Rows are one point carried round by a steady rotation, each followed by how many ticks it has turned.
The counts run from 0 to 658.
[142 126  95 134 113  91 186 130 169 161 132  97 126 123  84 131 135 160
 184 121 137 159 148 142 136 106  95 120 143 118 154 100  99 146  98 118
 114 169 166  51 159 114 129 109 133 127  93  57 136 110  69 140 142 140
 117 142 112 126 143 172 114 135 130 136]
560
[147 153 130  67 138 135 157 113 156 106 113 161 105 126 128 125 140 115
 141 121 118 129  99 133 110 165 107 112 142 117 133 174 199 153 145 139
 106  86 125 160 104 169 159 125 143 111 106 118 175 128 140 100 154 107
 129 125  99 141  57 171 164 125 111 148]
583
[128 163 129 127  87 152  94 115 120 160 139 162 137  96 189 118  98  94
 114 154 132  88 129 111  90 122 126  82 144 117 168 152 141 130 124 140
 119 109 107 137  94 130 186 113 116 127 160 135 150 139 161  91 153  88
 128  86  70  94 147 158 150 108 142 143]
628
[102 152 129  96 135 117 164 125 109 101 102 101 128 152 155 116 129 139
 128 161 122 143 144 117  83  97 179  95 139 126 124  91  90 120 108 117
 141 110 110 176 123  51 104 147 124  75  97 113 141 146 136  78 112 115
 115 210 145 143  89 162 158 114 122 159]
57
[114 171 138 130 136 126 161 122 154 139 128  77  83 131 133  70 154  99
 138 128  82 183 150 174 120 149 150  73 119 124 129 146 138 175 127 135
 130 109 140 118 127 105 135 121 173 112  80 147 109 133 132 110 102 108
 108 155 152 119  80 145 137 143 141 168]
604
[144 153 113 185 101 103 132 173 159  99  94  82  84 142 105 104 133 129
 136 157 136 141 185 105 134 151 166  86 126 147 122 161 119 147 135 173
 148 124 124 134 135 146 136 111 135  98 102 112 172 146 176 110 137 126
 120 142 109 127 177 175 101  77 149 148]
342
[121 143 128  99 134 138 123  93  76 107 121 117 112 106 118 104 154 114
 104 123 107 115  95 140 111 154 164 137 107 137  71 186 142 173 131 124
  87 101 122 140 134 157 125 140 164 163 134 165 108 133 144 114 164  88
  89  78  83 124 104 115 149 173 120 118]
156
[172  86  91 104  75 120  96 108  62 102 121 123 131 167 113  86  94 154
 128 138 170 112 154  76 100 135 150  74 145 129 127 113 124 157 136 110
 108 105 153 118 101 139 123 143 129 110  89 125 134 168 127  86 138 134
 104 133 100 149  91 134 170 124 120 101]
38
[157 133 135  88 145 144  80 141  91 100 131 139 147 132 134  95 106  94
 106 128 147  91 105  87 111 153 152 117  68 130 145 143 140 142 195 132
  85 130 140 144 104 135 107 190 144 115 116 146  94 112 186 108 140 137
 104 120 139 177 109 105 131 124 138  94]
465
[109 117 143  57 117 102 199 115 106 156 134 129 120 115 129 151 127 112
 147 129 134 127  83 124 102 137  82 130 139 126 117 140 145 120 104 109
 107 122 110 180 103  91 153 155 127 149 160 110 144 105  73 122 135  72
 156  98  97 113 152 193 131 144 125 100]
113
[146 101 122 123 100 110 133 128 109 148 140  86  96 155 110  91  81 146
 144 145 133 112 155 128 111 111  89  93 161 130 143 170 144 171 112 155
 143  84 139 120  95 154 172 102 118 142 110 128 148 165 134 156 135 139
 125  93  94 108 184 166 132  93 131  96]
333
[114 190 112 137 136 178 126 112 132 143 128 121 128 134 139 116 153 148
 187 152 141 124 179 152 145 138 135 111 133 106 156 162 119 178  90 162
 129 143 121 125 120 152 154  87 114 113 159 183 135 168 115 145 107 111
 128  89  96  77 169 151 126 136 146 159]
622
[134 170  94 192 129 125  90 151 148  65 124 121 103  87 137  74 156 119
  85 156 127 126 128  86 152 102 165 156 108 135  83 150 116 146 132 114
  76 117 140 133 159 170 113 117 108 140 138 126 102 119 199 109 140  93
 109 157 117 131 112 103 143 120 154 156]
182
[122  88 120 133  71  95 176 130 134 136  93  91 107 139 113  88 113  97
 123 120 146 146 139  85 151 197 115 104  97 133  76 139 153 125 166 141
 121 128 129  94 109 132 188 153 123 138 114 157 114 141 120  94 149 104
 113  90 100 132 160 143 149 155 177 101]
378
[105 156 120 152 122 120 122 152 118 200 155 138 152  92 142 161 117  77
 144 122 110 127 115 155  80 122 135 125 145 134 185 105  92 120 113  83
 111 141 142 102 122 139  93 135 136 129 178 142  82 111 129 126 126  77
  80 132 111 131 109 128  85 135 135 155]
427
[157 129 124 104 146 115  96 116 112 128 133 141  99 133 140 141  64 120
 153 120 155 126 118 182  94 104 153  95  76 131 208 138 108 135 126 151
 116 106 150 113 108  91 149 143 145 150  76  72 180 122 118 116 187 128
 116 103 115 112 142 159 126  82 111 121]
303
[122 144  89 166 161 129  92 118 112 129 116 140  69 112 173 108  94 109
 115 133 135 153 124 150 112  86 175 126  99 111 172 109  90 138 109 131
 139 119 123  79 115 120 165 140  89 145 176 155 102 164 150  95 143 108
 104 113  78  98 170 119 167 147 165 119]
643
[133 145  99  89 120 103 130 148 104 132 101 100  93 158 113 107 136 124
 131 108 158 130 158 119  87 139 197  68 128 141  91 145 104 182 133 170
 128 104 131 113 125 114 118 113 150  92  91 153 134 151 119  86 161 127
 101  99  78 163 135 140 143 151 118 110]
337
[116 164 136 133 153 170 151 148 100 127 145 117 166 132 115  93 168 116
 108 159 103 106 142  94 110 105 153 126 123 111  84 150  96 136 148 123
 104 152 101 157 173 144  96 117 128  87 140 178  57 115 159 124 105 131
  99 134 125 152 107  82 135 167 127 166]
192
[169 150 128 148 148 135 111 145 123  92  96 146 105 150 107 108  93 117
 117 155 128 117 144 121  53 110 163  98 145 152 181 132 124 132 107 105
 148 138 109 167 125 172 111 144 144  73 146 120 139 151 170  87 129 163
 125 183 122 146 117 163 111 114 118 144]
47
[132 131 126  90 107 139 152 133  87 110 134 107 131 101 119  86 118 166
 115 143 112 107 120 132 101 138 138  59 147 148  87 169 141 162 126 155
 110 109 112 172 124  92 127 103 191 111  96 121 159 128 131 110 127 112
 125 122  94 118 128 187  97 128  81 133]
321
[ 76 139  98 166 100 116 179 116 132 137  95  72 140 123  76 127 164 136
 152 135 149 138 141  91 144 125 145 167 121 122  74 127 107  99  91 103
 108 174 135 118 172 140 140 146 116 116 153 148  60 102  87 128 118  91
 124 136 114 118 123 112 145 187 128 147]
399
[ 95 131 147 107 119 104 152 169 148 216 105 115 136 148 142 144  94 138
 145 111 160 129 139 113  91 117 136  62 121 118 171 108 124 110 122 176
 135 160 121 114 130  82 150 112 141  93 152 127 120 123 103 125 122 133
 119 108 102 156 182 164  89 125 112 103]
86
[146 175 118  71 155 145 118 120 168 115 134 167 109 130 132 148 142 136
 148 132 136 101 148 131 111 111 145 118 144  88 173 151 139 166 113 178
 108  89 113 163 111 125 155  90  81 103 127 118 181 135 132 121 155 126
 147 133  77 138 140 180 162  88 119 154]
329
[152 185 151  87 107 120 162 153 193 160 129 138 151 107 129 121 156  72
 160 145 100 108 154 117 110 172 132  86 115 115 193 165 138 155 145 146
 124 157 122 128 121 147 144 154 149  73  92 102 127 101 132 123 150 118
 139 149 139 136 102 166 127 110 143 167]
593
[138 126 131  89 197  93 126 156 142 104 132 180 109 149 174 139  93 116
 111 145 147 115 114 106  87 111 114 120 125 130 137  88 147 114 160 131
 125  97 121 143 105 104 108 138  85 155 121 112 165 131 143  97 134 134
 126 148 120 179 105 136 140  54 137  97]
510
[146 127 134  89 140 109 160 137  90 117 140 144  63 125 145 115 137  96
 100 131 125 143 146 167  57 140 145  93 162 140 142 133 106 176 107 128
 156  96  92 107  91 147 127 136 146 144 126 137 164 159 145  88 160 133
 114 141  90 124 170 203 134 135 157  96]
335
[137 111 135 121 144 141 134 127  83 113 160  87 172 129 122  87 142 160
 132 179 121 128 148 103 153 129 114 101  97 129  80 127 107 153 141 137
 112 175 121 137 152  74  91 154 156 106  96 138 109 124 142 140  76 161
 127 140 175 148 150 137 109 131 123 109]
486
[143 130 119 127 131 164 171 124 178 111  99 124  92 112 120 163 155 138
 114 142  83 159  83 142 138 148  88 134 107  98 139 142 137 103  93 121
 119 125  85 143 147 122 180 142 111 145 160  87 161 107 165 147 133 117
 121 148 126 116 171 204 134 134 143 145]
108
[128 149  64 166 108 129  70 151 142  99 108 124 117  95 112  99 119 136
 104 123 126 145  73 113 166  96 124 153  97 130 111 126 129 127 118 106
  53 117 185 110 149 168 135 143 151 150 137 117 106 123 162 121 114  71
 109 135 118 144  95 107 140 135 130 141]
435
[165  62 109 113 170 146 122 120 112 107 109 130 117 177 107 122 110 153
 111 114 115 140  83 100 145 150  82 117 118 108  80 105 164 113 156 110
 104 128 143  91 133 164 133 127 113 146 116 167 123 154 143 127  81 169
  73 105 131 176  81  97 141 131 119  86]
244
[138  85 125 142 143 137 169 140 112 129 103  75 119 176  34 148 131 185
 139 151 108 131 157 104 133 122  92 106 155 133  88 138 145  97 106 113
 163 148 103 147 172 148 103 104 118 115 109 136 129 122 117 155 102 174
  93 138 125 139 138 139  85 121  98 128]
533
[108 131 102 110 142  80 128 134 171 104  46 113  89 125 124  92  82 164
 133  95 177 153  84 110 157  94 146 126  80 147 118 138 166 120 112 166
 108 125 173 151 120 108 173 137 130 135 134  99 132 132 108  96 140 116
 137 115  95 140 161 154 127 118 113 105]
95
[117 165 136  82 130 102 144 146 152 174 151 126 141 144 145 130 124  92
 153 132 139 109 186 106  73 114 159  63 128 109 174 127 105 156 134 186
 142 141 115 109 120  85 133 103 109  71 104 122 126 122 103 124 164 128
 116 115 102 149 182 167 120  98 137 131]
339
[123 120 120 150  90 135 148 163 146 124  69 111 121 139  93 123 136 121
 103 127 113 105 134  69 107 131 150  99 132 121 100 178 177 104 132 152
 137 140  98 160 152 187 155 110 103  97 163 159  77 124 143 115 145 139
 118  99  56 150 152 142 130 147 123 139]
373
[164 126 118  83  95 158 142 125 120  82 115  88 153 161  67 113 187 158
 145 152 124 124 178 117 113 149 150 121 149 110 103 146 116 197 108 130
 115 148 108 149 146 157 138 136 121  70 106 131 138 135 138 117 137 147
 118 164 117 151 163 190 157 157 132 131]
326
[111 123  99 128 122 129 145 101  81 131  84 136 119 114 109 130 129 122
 109 100 124 147  75 117 130 184 154 129 110 137  66 140 141 105 127 121
  99 138 119 119 146 159 150 129 160 153 178 190 100 126 119 101 136  81
  86  59  65 116  97 104 122 186 110 131]
409
[118 120 118 112 121  88 157 128 160 130  86 122 101 149  98 178 112 105
 141 132 147 124 129 124  83  94 151 154 106 108 196 111  96  98  97 106
 131 137 106 126 122 130 158 172  74 107 160  82 137 106 115 128 163 135
 133 165 118 122 186 177 154 117 154 124]
92
[153 164 110 129 164 171 114 146 127  96 164 152 147 134 136 184 158 167
 116 193 131 138 137 121 119 110 116 147 157 104 138  82  80 134 105 113
 114 122  94 154 152  97  92 101  76 138 144 129 154 149 171 129  95 137
 108 165 148 149 142 137 127  93 148 146]
489
[140 103 154 125 167 131 202 146 122 117 100  77 128 160  65 131 136 146
 135 149  91 137 135 120 118 150  89 107 158 129  77 128 149 109 131 121
 164 138  88 156 153 121  82 120 128 114  95 140 137 132 121 155  86 188
 116 150 159 144 108 143 110 116 105 133]
532
[ 95 181  98 114 104 122 143 120 140 147 134  97 146  95  86 129 185 157
 157 124 148 121 135 128 148  93 165 168 128 116 102 148  88 172  84 133
  74 150 148 142 182 124 103 110 135 123 144 133  87  93  97 155 141  71
 115 111  89 110 151 128 116 169 113 141]
147
[161 117 129 130 164 136 108 142  73  77 147 126 112 114 132  83 101 111
  69 177  97 115  94 121  91  65 124 125 116 135 140 117 117 120 135  74
 102 119 104 147 123 160  92 164 144 144 133 125  96 117 190 111 117 150
 109 173 147 143 115 127 126 127 135 104]
480
